Rotation paths and how fast each direction turns (degrees each step)
Each turn is a multiple of 5 degrees from 10 to 175, or 0.
Each row of a path follows its step; steps can be skipped.
Rotation 1:
step 0: [ 0.30 -0.03 -1.86  2.59  3.91  2.71  3.36 -2.44  4.42  5.65  0.35 -4.61
  2.82  2.50 -2.58  4.89 -0.21 -2.80 -0.45  0.48  3.19  0.91  0.32  0.11
 -3.02 -0.26  0.10 -0.83  1.13 -1.64 -0.77  1.35  3.28  0.07  1.50 -1.30
 -1.00  1.11  0.22 -4.19  0.40  1.81 -4.37  1.35  2.83 -0.57  3.22  2.81
 -0.85  0.46  2.86 -1.81  3.74  3.38  0.16 -2.22 -1.46  1.03 -1.04]
step 1: [-2.50  0.60  1.57 -4.70  2.17 -4.64  0.47  1.02  2.01 -2.74 -2.89  0.42
 -0.38  0.56  2.07 -1.52  2.52 -2.59  3.04 -0.82 -3.41  0.67 -0.32  1.09
  1.36 -0.25  3.96  0.72  1.70  2.04  5.53  4.79  2.26  1.97 -2.02 -0.12
  1.40 -0.82  3.83  0.11 -4.60 -2.30 -0.93  2.47  0.36  0.99 -0.63 -0.65
  4.47 -2.09 -2.92  0.36  3.27 -3.17  2.44  1.90 -0.47 -1.41  2.28]
step 2: [ 1.51  6.51  0.83 -2.53 -2.00  0.87  1.78 -1.83 -0.42  1.77 -0.64  1.50
  0.66  2.92  0.82  0.22 -1.53  1.01  1.34 -2.49  2.30  6.04 -2.45 -1.06
 -0.41  1.47  0.73  0.82 -4.94 -3.99  0.41 -2.57  0.35  4.18 -3.33  1.67
 -2.01  1.63 -4.06 -2.90  0.08  0.93  3.18 -0.67  0.76 -3.28 -0.44  1.32
 -1.26  1.22  1.94  1.33  1.37 -0.69 -2.59 -5.99 -0.84  1.13 -1.96]
step 3: [ 1.53  2.90 -0.96 -1.94  2.55  1.28 -2.34 -5.21  0.95  1.24  4.20 -3.17
  1.39 -1.08  0.12 -4.63  2.49 -0.30 -2.03 -2.37 -1.26 -6.88  0.32 -1.42
  2.04 -1.44  0.04 -3.65  0.27 -0.19  0.43  1.22  0.24 -1.55  0.74 -1.90
 -2.76  0.03  1.34  1.76 -1.14 -0.68 -0.51  5.77 -0.41 -1.65 -1.02 -4.12
  1.23 -1.36 -2.86  0.03  1.80  3.56 -2.20 -0.17  1.09  1.27  5.29]
step 4: [ 1.93 -1.42  1.21 -2.01  3.02 -2.72  0.03 -0.56  5.28  2.89  0.37  1.70
 -0.10  3.28 -0.60  0.27 -3.77 -1.67  1.40 -2.65  2.94  1.40 -0.12 -2.22
 -0.45  2.22 -3.05  6.90 -3.80  1.35 -3.49  3.07  0.08 -0.06 -0.42 -1.78
 -3.75  0.50  1.65  0.43  0.31  2.80 -1.62 -1.50  2.68  1.80  1.54  3.77
  2.01  0.63  0.47  0.69 -1.35 -4.64 -3.52  3.09 -0.01 -3.12 -0.56]
step 5: [ 1.91 -0.81 -3.61  1.88  3.75  0.90  3.74 -0.75  1.06  0.89 -1.02  0.53
  2.29  1.39  0.79 -2.94  1.87  0.76 -1.40  1.09 -0.39  2.67  0.20  1.40
 -0.47 -1.58  4.33 -3.76  3.08  2.62 -1.50  5.20  0.08 -0.64 -5.32 -0.05
  0.44  2.98 -0.86  0.85  0.59 -6.90 -0.14  1.64 -2.43 -1.08 -1.66  2.49
 -0.38 -0.13 -0.78 -4.63  3.61  0.76  0.35 -4.32  2.53 -0.99 -1.77]
step 6: [ 0.31  4.66  2.23 -2.16 -2.92 -0.85  0.58 -0.40  5.06  2.52 -2.87 -5.62
 -1.28  0.82 -2.16 -0.18  0.82 -0.18 -0.22  2.15 -2.86  2.42  1.19  1.29
  1.60 -0.51 -1.80  2.21  2.10  1.33  1.96 -1.77  3.53  1.96  1.19  1.07
 -0.62 -2.41  0.04 -1.97 -2.17  2.14  0.64 -2.80  3.71  0.02  3.43 -3.42
  2.62  2.98  1.64 -2.19  5.05 -1.48 -4.79 -0.75 -3.42 -0.03  2.77]
step 7: [-0.79  3.08 -2.01 -0.57  2.76 -1.22 -1.03 -1.21  5.10 -1.43 -4.08  3.75
  1.64  1.14  4.38 -2.49 -2.15  0.78  3.08 -2.80 -0.24 -3.01 -4.39  0.54
 -1.11  2.65  4.19 -1.40 -2.20 -2.94 -2.24  0.90 -1.58  1.64 -1.33  2.90
  1.51  1.54 -1.95 -0.13 -3.39 -1.73 -2.72  1.98 -0.16 -2.02 -3.06 -4.93
  1.95 -3.62 -0.15  1.14 -4.00 -1.06 -0.68 -0.49  0.84  1.25 -0.01]
step 8: [ 4.57  0.57 -2.37 -0.49  2.45 -4.10  0.32 -2.89 -2.89  0.91  0.29 -2.52
  5.49  3.50 -0.90 -3.23  0.33  0.43 -4.63 -4.40  1.99 -1.08  1.09  1.18
 -1.08 -2.00 -2.80  4.57 -1.91  0.68 -0.36 -4.58 -0.52  2.52  0.13 -2.67
 -0.15 -2.03  2.20 -3.71  3.07  0.02  1.21  0.52  0.03 -1.10  1.42  1.30
 -1.56  1.88 -0.80  2.51  4.72  0.56 -2.45 -2.58  1.12 -0.26  0.34]
step 9: [-1.64 -0.55  3.51  0.08  3.67  1.06  0.03 -2.77  2.15  3.56  2.05  0.37
  0.16 -2.49  0.84 -2.29 -2.72 -1.19 -2.14  1.51 -2.74  0.87 -2.22  2.15
  1.98 -0.98  3.46 -1.59 -2.97  4.60  2.50  1.32 -1.04 -3.28 -2.07 -0.25
 -0.63  0.91  3.68  4.96 -0.57  2.31 -3.96  1.18  0.94  3.15 -1.30  1.03
  2.65 -2.33 -1.59 -3.77 -3.08 -1.26 -5.48 -2.61 -0.50 -1.43  1.09]
step 10: [ 0.15  3.12 -2.50  0.71  0.19  1.87  0.26  1.83  5.81  0.39  1.02  1.22
  1.21  4.92  0.15  0.06  0.61  1.29 -2.42 -0.18 -0.49 -0.40  1.44 -2.07
 -0.53  1.99  1.60  3.01  2.68  1.45 -1.65  4.22 -2.39  0.94 -1.98  2.16
 -0.61 -1.71 -0.45 -6.89 -1.42  0.92 -0.09 -4.26  3.08 -2.41  0.35  4.35
 -2.71  4.91 -0.83 -1.81  0.77 -3.59  1.23 -0.53  3.21  2.59  0.75]
[ 0.72  0.00 -0.35  0.08  0.06 -0.49  0.48 -0.11 -0.68 -0.91  0.29 -0.64
 -0.34  0.57  0.47  1.18  0.06 -0.59 -0.44 -0.52  0.56  0.32  0.02  0.01
 -0.24 -0.06  1.27  0.09 -0.20  1.06 -0.24 -0.75  0.36  0.70 -1.27  1.09
  0.19  0.00 -1.37 -0.30  0.58 -0.42  0.29  0.58 -0.53 -1.00 -0.55  0.38
 -0.56  0.35 -0.01 -0.08 -0.51 -0.51 -0.85  1.84  0.77 -0.52 -0.02] => 125
[ 0.22  0.38  0.08  0.23  0.53 -0.15 -0.16 -0.52  0.72  0.29  0.98 -0.65
  0.49  0.56 -0.27  0.48 -0.36  1.55  0.83  0.24 -0.15  0.86  0.83 -0.18
 -0.65  0.23 -1.10  0.25  0.64 -0.45  0.71 -0.33 -0.56  0.48 -0.23  0.55
  0.41 -0.81 -0.18 -0.50  0.05  0.15  0.14 -0.60 -0.75  0.33  1.14  1.25
  0.24  1.00  0.83  1.92 -0.28 -0.02 -0.68  0.19 -0.25 -0.39  0.37] => 175
[ 0.03  0.00  0.94 -0.42 -0.78  0.11  0.60 -0.82 -0.70  0.78  0.31  0.28
 -0.31 -0.99  0.12 -0.47  0.44  1.05 -1.03 -0.83 -1.73  1.01 -0.36  0.28
  0.85  0.38  1.07  0.16  0.50 -0.22  0.69  1.10  0.67  0.55 -0.02  0.69
  0.23  0.43 -0.80 -0.27 -0.48  0.03 -0.32 -1.25  0.06  1.09 -0.20  0.46
 -0.82  0.37  0.07 -0.21  0.49 -0.19 -0.03  0.33  0.20  0.15 -0.59] => 90
[ 1.16  0.11  0.79 -0.03  0.37 -0.05  0.69  0.55  0.10  1.41 -0.86  0.32
 -0.40  0.79 -0.65  0.59 -0.13 -0.43  0.05  0.02  1.05  0.86  0.45 -0.32
  1.78 -0.59 -0.64  0.57 -0.25  0.24 -0.05 -0.81 -0.48  0.87  0.64 -0.47
 -0.18  0.20  0.05 -0.42  0.35  0.48 -0.30 -0.86  0.52 -0.40 -0.03 -0.48
 -0.91  0.71 -0.73  0.39  0.18 -0.26  0.08  0.63 -0.74  1.42 -0.44] => 170
